128 stands for zero in the data rows.
Here are some numbered points:
[143  91 126 106 115 139 112 136 186 115 146 162] 0
[114 139 112  95  46 129 150 127 172 132 144 168] 1
[ 96 182 175 134 234  98 128 113  89 153  74 115] 2
[132 165 186 158 173 140 166 154 133 141  60  93] 3
[116 151 126 111 179 114  94 137  99 163 122 133] 4
[137 108 199 174 127 134 141 171 129 104  71  96] 5
[146 121 120 116  75 142 118 151 126 119 161 128] 6
[148 135 189 152 169 107 152 149  51 167  44 128] 7
[184 125 106 108  28 138 116 139 142  98 182 111] 8
[120  89  72 103  55 115 141  97 143  54 240 143] 9
[136 125 134  74  28 123 169  96 172 176 162 129] 10
[ 92 146 117  82  81 101 137 114  79  97 187 129] 11
[180 178 176 134 189 111 142 159  80 101  21  99] 12
[182 132 160 158  95 140 112 117 111 108  82 145] 13
[178 199 182 126 138  98 123 153 107 125  63 144] 14
[161  96 140 130  78 132 108 139 195 127 138 158] 15
[141 167 112 129 149 127 155  86 116 140 137 149] 16
[158 107 127 165 149 129 112 122 115 187 134 160] 17
[132 110  96 138 114 126 117 112 135 127 139 160] 18
[118 146 137 148 122 145  72 151 126 135  98 150] 19
[111 105 112 120  74 105 150 132 141 171 176 130] 20
[171 101 128 134 135 151 110 145 153 159 108 169] 21
[ 83 107  75 123  84 100 176 113 170 133 222  70] 22
[177 215 133 160 183 133 156  88 110 145  84 130] 23
[126 148 120  94 119  93 145 105 128 114 141 133] 24
[137 134 118 143 109 124 130 129  76 105 165 129] 25
[ 76 101  92 109  87 125 119 107 110 171 214 142] 26
[105  66 112  99  67 123 115 112 222 120 144 105] 27
[157 121 155 157  79 153 129 145 113  93 134  92] 28
[173 131 185 130 106  83 170 155 159 104  94 116] 29
New points follow, each followed by the numbers of its three nearest points above, looking only along the 2 directions in which the numbered points spread most, nearest first.
[156 170 133  90 150 130 121 138 109 164  95 125] 17 19 4
[113 105 121  85 126 155 139 101 163 129 134 137] 18 6 24
[100  93  93 103 110 147 104 139 133  74 127 128] 6 18 0
[132  76  83  68  82 157 140  90 194 136 179 167] 10 9 1
[ 62 105 142  80  79 124 137 101 135 106 164 126] 20 11 1
[139 187 154 104 151 144 116 111  84 112  62 113] 23 3 14
[ 89  78  54  85  92 159  70 137 217 113 211 198] 9 22 10
[112 150 170 183 198 136 171 153 107 146  59  90] 7 23 3
[141 137 154 131 160 125 140  89 137 122 116  94] 17 19 16
[141  71  76  90  60 118  82 156 139 148 193 193] 10 1 27
[174 165 157 142 198 160  86 162  41 116  48 145] 7 12 3
[119  93 117  84  92 155 103 135 144 113 128 154] 6 0 1
[131 171 147 197 185 112 162 141 124 212  85  64] 23 7 2
[149 159 147 155 136 115  86 130  92 138 134  80] 17 19 4
[104  96 123 128 115 158 119 126 144  87 146 160] 6 18 0
[165 141 120 146 165 117  79 161  59 159  98 171] 23 4 17
[187 182 125 139 191 130 117 156  51 146  90 112] 23 7 2
[179 143 162 176 154 128 140 140 150 104  57 161] 5 14 13
[144 113 131 125 107 116 105 132 123 118  89 106] 21 19 28
[ 82 132  86 160 187 146 146 127 104 158 188  78] 16 4 11
[122 101 143 119  94 167 110 129 111 107  74 145] 21 28 13
[ 67 111  98 101 140 132  90 104 125 107 155 176] 11 24 25
[ 72  98  90 130 171 166 126  94 111 157 123 143] 16 24 25
[117 104 135 106 141 120  96 105 170 126 130  93] 18 25 24
[116 130 131 112 113 138 138  93 160  99 135 143] 18 6 25
[109 151 112 148 157 128 137 109 103 175 103 144] 4 16 17
[112 105 138 120 115 156  89 165 152 116 169 177] 6 0 18
[ 99 114  61 125 153 110 156  85 151 137 161  84] 11 24 25
[ 64  72 150 111  76 127 180  94 199 144 164  88] 10 1 20
[141 164 113 175 165 142 107 141 105 160 126 170] 4 17 16
[107 136  67 108  55 130 127  58 161 112 217 193] 22 9 26
[120 160 172 126 101  99 187 111 143  90 158  82] 18 25 24
[ 93  75 121  84  81 162 125  84 206  89 212 142] 9 10 27
[ 74 140 100 105 147  94 176  91 122 128 176 125] 11 26 24
[105 169 135 109 136 115 103 154  67 155 106 155] 4 16 17
[167 198 177 131 230 116 138 146  11 203  46 134] 2 7 23
[116 158  93  96  91  85 159 132 114 146 196 133] 11 26 20
[106 121 107 120 111 138 141 118 208 160 122 134] 6 18 0
[ 75 104 112  61  90 143 133 107 157  98 198 140] 22 20 26
[ 84 104 148 145 159 129 177 136 110 139  84 131] 17 4 19
[111 151 120 172 186 181 145 148  60 169  55 128] 23 2 7
